In the rows, zero is written as 128.
A single turn carries every row of the set below to another of its rows. Some are shown first; where does it send the rows asked next?
bine: [130 144 131 146 100 142 118 138 109 164 138 133 123 127 149 140  93 139
 145  98 133 125 134  76 141 137 157 153 102 117 109  95 128 109 165 106
 117 121 136 130 121 112 147]
gutus: [115 109 141 125 108 159  89 129  90 147 140 122  92 112 140 140 110 121
 122 130 121 105 111 123 119 142 128 146 107 130 105 122 125 133 145 128
 124 133 129 109 126 144 138]
lor: [108 130 136 144 120 148 103 126 115 139 157 104 139  89 146 117 102 114
 153 100 132 115 116 123 130 117 127 149 108 105 109 111 139  97 129 111
 128 124 124 120 142 107 164]
Rafi: [146 137 131 128 103 135 147 119 102 169 136 143 139 128 139 129  86 139
 137 120 161 114 134 124 144 138 131 154 117 140 111  99 126  99 172 128
 136 115 115 140 137 100 150]
Dani: [118 124 107 108 109 142 107 120 104 164 149 115 135 112 142 118 145 124
 146  83 145 109 114 120 155 124 131 163 114 131 125 110 140 123 152 121
 131 120 137 118 134 126 147]
Rumup: [148 130 130 135 124 165 116 113  96 161 136 123 135 112 140 147 115 152
 152 126 125 119 119 117 135 139 138 149 130 120 128 127 125 117 191 117
 131 134 119 115 114 129 124]
dovun: [133 137 133 139  91 179 110 126  95 142 153 116 131 105 120 142 115 138
 144  92 145  97 114 145 116 153 129 146 122 128 108 119 112 131 150 122
 125 136 151 126 156 110 143]
bati: [124 136 137 125  89 152 124 112  94 144 158 122 111 116 152 100 108 130
 151 128 154 103 113 146 118 125 124 146 125 137 130 130 141 107 164 153
 126 128 125 104 130 137 145]
vasin: [104 140 138 146 115 156 125 114 120 149 144 146 141 101 145 102 115 130
 128 109 131 111  82 102 132 147 138 129 113 139 119 121 128 142 146 118
 115 113 128 123 146 133 144]
bok: [110 146 114 129 122 145 110 120 127 162 157 118 127 118 171 135 123 125
 141 112 130 131 119 142 144 125 112 150 129 138 107 113 119 135 166 121
 136 122  95 134 140 123 147]
balid: [122 140 177 136  96 162 112 102 100 163 147 124  95 112 166 114 114 129
 143 119 140 113 113 132 139 149 140 165 120 130 109 109 146 120 142 132
 131 113  99 122 133 125 146]
vifu: [115 153 139 142  89 144 142 128  96 147 141 112 124 126 148 123  83 130
 131 124 130 123 123  95 156 140 148 144 118 126 108 107 128 110 173  94
 141 130 111 121 114 107 145]
Sev: [107 151 144 134  99 161 120 129 100 138 146 136 120 131 161 123 116 115
 150 105 135 106  88 108 112 138 133 111 118 129 113  95 124 115 149 139
 111 113 125 139 129 135 148]
balod: [113 122 167 164 113 155 106 122  97 162 138 120 141 100 141 117  85 140
 144 136 139 103 114  98 150 128 130 163 117 139 110 117 122 101 181 120
 127 109 122 122 148 114 128]
zonu: [131 137 142 121 105 151 112 124  97 132 152 135 116 130 141 119 117 146
 147 117 150  96 117 144 110 128 143 167 107 143 120  86 107 103 143 141
 105 123 131 126 156 138 152]
lin: [117 154 146 131  93 135 125 115 139 152 151 114 122 113 127 108 124 111
 139 127 133 107 138 143 132 144 123 165 121 130 123 125 135 110 142 138
 120 126 136 106 138 127 156]
Vosiz: [136 145 161 148 104 155 111 112  86 147 146 104 139 111 137 120 114 142
 174 122 151 124 139 102 136 121 123 120 107 124 117 110 106 102 162 137
 119 117 118 119 116 115 147]
nabuf: [116 157 161 154  95 153 111 104 120 163 143 135 129 118 173 143 128 134
 147 122 156 116 126 151 149 160 132 148 115 132 133 115 123 119 143 126
 120 118 131 121 126 128 145]
Rup: [140 115 136 129 104 136 130 132  93 150 152 122 152 140 138 131  99 126
 122 132 149 119 137 109 145 124 124 160 133 126 112  97 121 100 151 129
 114 139 116 128 128 101 140]
sori: [114 145 153 151  87 184 123 123 104 150 162 116 142 101 152 114 109 133
 153  94 133 102 102 125 165 154 121 148 112 139 114 111 107 123 143 137
 115 129 137 134 131 131 158]
pez: [131 136 139 152 113 129 115 129  85 155 139 131 128 118 125 138  72 113
 139 117 145 107 143  99 139 132 158 134 113 125 102 117 112 123 156 135
 138 141 116 125 151 114 132]
dogir: [ 95 145 141 132 102 158 116 128 104 149 146 131 141 115 141 132 119 122
 142 110 154  95  98 132 157 104 146 157 106 153 129 104 120 129 146 108
 143 131 112 120 159 112 137]
defo: [122 119 152 134 104 158 110 120 100 166 143 126 136 124  96 143 116 124
 128 108 138 108 126  91 137 149 132 148 114 131 119 106 131 124 179 134
 123  90 120 123 117 119 145]
Biva: [134 135 133 146  93 164  92 125 109 138 151 121 103 133 125 139 108 130
 136 117 128 109 103 146 110 144 134 148 132 136 115  88 126 116 131 130
 126 133 114 125 139 108 123]
lup: [103 122 133 149 122 139  89 129 133 156 155 150 123 104 146 139 103 130
 140 113 141  95 137 141 136 126 121 146  90 138 123 114 130 120 156 113
 128 101 124 119 138 109 158]
kamuz: [131 138 150 145 125 166 130 115 117 152 149 105 129 117 115 132  96 127
 145 124 114 132 130 107 137 146 135 177 120 125 107  94 106  99 157 125
 134 130  98 122 136 133 147]
Ruzub: [110 133 152 144  85 156 105 128 117 145 154 114 106 132 152 119 102 135
 133 103 126 103  93 129 151 154 131 157 109 149 120  89 133 118 159 132
 103 108 129 134 110 141 150]
Nela: [130 147 133 125 112 155 114 115 112 137 159 132 143  95 135 117 117 148
 130 128 135 107 109 139 113 133 147 170 125 124 132 119 115 136 148 119
 102 125 117 112 156 125 155]
Gigop: [131 141 151 117 116 145 132 136  94 161 114 111 126 121 124 128 115 121
 158 120 139  94 128 118 144 131 133 146 108 129 109 101 102 107 186 113
 129 131 149 126 146 130 132]
kibu: [104 139 136 135 113 138 114 101 115 150 150 107 130 118 143 140 104 117
 150  76 130 116 119 152 142 150 147 151  99 144  89 110 120 111 167 117
 133 136 129 139 149 132 156]
turi: [119 151 131 132  96 144  93 119 129 165 131 118 118 105 122 123 130 126
 134 113 118 131 107 114 136 129 128 132 108 134  95 130 120 122 130 141
 116 107 139 123 132 123 159]
Nis: [122 144 107 150 103 139 114 145  97 154 146 126 133 113 146 147  71 127
 147 125 135 121 138  89 135 129 135 141 108 126 112 106 104 121 170 140
 116 124 121 129 119 125 148]
zil: [111 133 137 143 116 154 119 117 112 122 155 109 140 113 151 148 108 143
 146  95 146 124 106 140 130 112 147 132  95 131 125 126 131 138 157 105
 121 130 120 121 120 130 163]
kipu: [125 164 146 131 105 143 102 128 103 166 135 113 142 127 121 142 103 121
 133 134 140 125  98 118 145 120 135 136 131 121 130  87  95 109 172 124
 114 109 104 131 134 118 136]
figif: [128 137 147 159 118 130 121 109 124 147 140 122 129 136 118 125  91 140
 142 115 157 127 126 118 129 146 138 138  96 138 141  93 111 101 176 115
 121 118 132 111 127 141 136]
rogom: [144 115 133 141 107 135 112 124  84 148 134 125 134 128 116 140  91 145
 131 126 145 116 142 118 161 117 161 154 115 134 114 107 122 132 148 127
 118 127 125 118 123 106 136]
kese: [ 97 139 133 129  87 151  83 112  93 152 173 128 148 107 131 149 119 111
 147 101 136  94 125 139 148 133 133 134 105 139 121 110 114 106 148 138
 130 129 110 120 125 109 154]
feren: [102 141 140 146 100 151  88 130 107 151 131 116 124 114 155 158 116 127
 120 134 145 119 110 141 127 145 116 141 112 136 101 122  96 123 145 115
 120 127 146 123 150 129 139]
fadam: [143 146 143 115  93 133 129 113  83 159 152 126 132 119 147 129  92 145
 124 114 145 115 130 110 160 141 145 148 108 130 113 120 112 104 183 122
 133 128 107 130 110 126 169]
Lisup: [123 145 135 133 105 159 100 129  99 163 123 134  97 100 147 118  92 132
 156 115 124 109  86 127 129 113 147 135 106 131  99 122 124 112 150 144
 124 115 138 127 147 136 147]

lin turns into nabuf
Sev turns into Lisup
And these:
Vosiz turns into balod
bine turns into Nis
dogir turns into Dani

A single turn carries every row of the set below to another of its rows. Some are shown first; where does it send the rows asked next?
Zetem: [141 127 149 127 125 114 162 134 126 127 139 158 136 138 135 108 130 148
 100 140]
Kozab: [152 116 136 133 138 124 130 122 126 124 152 157 136 127 117 109 144 155
 113 136]
vokar: [137 131 123 116 137 105 103 151 142 133 148 160 123 126 121 125 132 137
 125 120]
Neso: [155 116 136 111 144 125 150 140 117 117 136 173 142 148 111 122 105 117
  95 106]
palef: [139 132 121 121 125  96 110 149 145 119 151 159 124 124 122 119 134 136
 122 116]
kanu: [132 143 125 136 124 145 116 155 125 128 157 152 137 114 123  99 121 114
  99 131]
kiv: [158 115 134 110 147 126 146 144 116 124 135 170 139 148 106 120 100 118
 100 110]
vuvad: [148 125 130 117 117 126 157 143 132 130 142 167 153 143 107 144 115 114
  95 117]
liro: [148 131 146 124 151 134 134 153 116 152 118 138 120 107 109 125 117 102
 127 109]
Naku: [159 114 121 115 120 119 158 148 123 129 144 159 149 145 104 130 102 126
 106 118]
ruk: [150 116 129 110 131 127 151 149 125 138 139 163 152 147 104 141 103 121
 108 117]
geb: [163 115 131 113 138 120 150 142 117 116 137 170 138 147 107 116 100 119
  98 107]
mesu: [145 140 129 127 144 108 145 155 105 112 141 117 144 110 120 113 109 130
 126 116]
fevis: [157 124 130 136 119 114 153 145 111 125 129 133 117 104 117 100 123 108
 114 108]
bif: [148 138 132 125 141 128 132 160 125 165 121 150 116 115 105 125 116 108
 130 120]
Senuz: [146 141 166 122 148 125 143 139 146 143 124 163 138 135 116 133 115 147
 114 131]
zod: [115 154 146 135 137 128 109 151 121 143 143 160 127 124 132 110 114 134
 123 127]
mufak: [135 134 147 129 135 128 151 128 116 140 125 149 131 103 134 126 140 109
  89  98]
nage: [141 141 149 127 152 128 146 132 102 122 125 129 141 104 128 126 112 120
 105  99]
dise: [140 153 134 138 125 144 111 155 142 124 150 152 140 112 111 110 112 111
 103 120]
Lopev: [117 141 146 150 135 108 117 132 136 135 135 163 128 126 132 120 127 137
 128 105]
rokez: [137 147 141 119 163 122 136 154 115 124 133 125 149 109 121 134 109 129
 125 108]
gobu: [161 126 131 139 115 111 148 143 111 131 129 131 117 106 116 101 125 105
 111 108]
tig: [133 135 133 153 126 101 123 131 133 134 139 157 120 121 134 108 120 148
 126 109]
Magum: [153 130 154 134 145 128 120 122 148 121 140 159 143 126 102 128 138 145
 121 121]
nimen: [140 152 135 144 123 115 116 145 129 134 147 154 115 115 127  98 103 146
 122 124]
betar: [167 120 120 120 114 122 155 145 132 136 143 161 143 139 103 134 106 126
  99 122]
Rak: [120 160 150 143 120 116 119 138 135 121 144 163 128 116 133 110 118 135
 111 113]
Mipi: [152 136 120 138 103 106 157 147 124 129 133 146 115 110 117 103 127 111
 111 114]
Nusu: [150 118 124 112 125 131 149 152 123 147 142 163 148 147 105 140 110 118
 106 130]
Suvi: [125 144 138 125 135 128 151 137 129 147 127 163 130 111 133 132 142 111
  94 105]
satoz: [135 135 146 127 141 130 155 131 118 137 123 150 130  99 135 126 139 111
  93  98]
mub: [147 136 145 126 153 127 140 141  96 125 124 123 138 108 119 119 102 115
 121 107]
Doseg: [151 131 146 128 148 133 130 148 116 159 116 137 122 111 110 126 118 102
 121 110]
Bato: [148 130 157 131 122 111 144 152 131 123 130 147 135 146 104 108 112 126
 133 143]
Fek: [149 135 139 130 142 119 151 135  96 117 130 122 135 103 126 111 107 122
 110 106]
Zoz: [148 150 125 135 132 146 117 149 138 137 153 156 134 105 125 108 114 129
  92 122]
kuvu: [127 132 126 116 133 104 109 145 142 125 149 165 128 125 129 126 140 135
 116 115]
bak: [151 118 127 111 123 123 160 140 127 128 142 165 153 143 111 138 108 126
  97 111]
Kopum: [142 118 148 134 135 124 120 135 126 116 146 152 142 139 100 111 140 130
 135 135]
lel: [123 132 136 149 137 109 114 141 126 145 136 156 122 132 129 112 119 139
 139 116]
Vika: [135 146 135 123 151 114 152 141 112 112 140 128 149 103 135 125 121 140
 105 106]

Vika turns into mesu
ruk turns into bak
Kozab turns into Kopum
And these:
Doseg turns into mufak
Senuz turns into Zetem
Zoz turns into kanu
kuvu turns into palef
satoz turns into fevis
nimen turns into zod
geb turns into kiv
bif turns into Suvi
vuvad turns into betar
Lopev turns into tig
Fek turns into mub

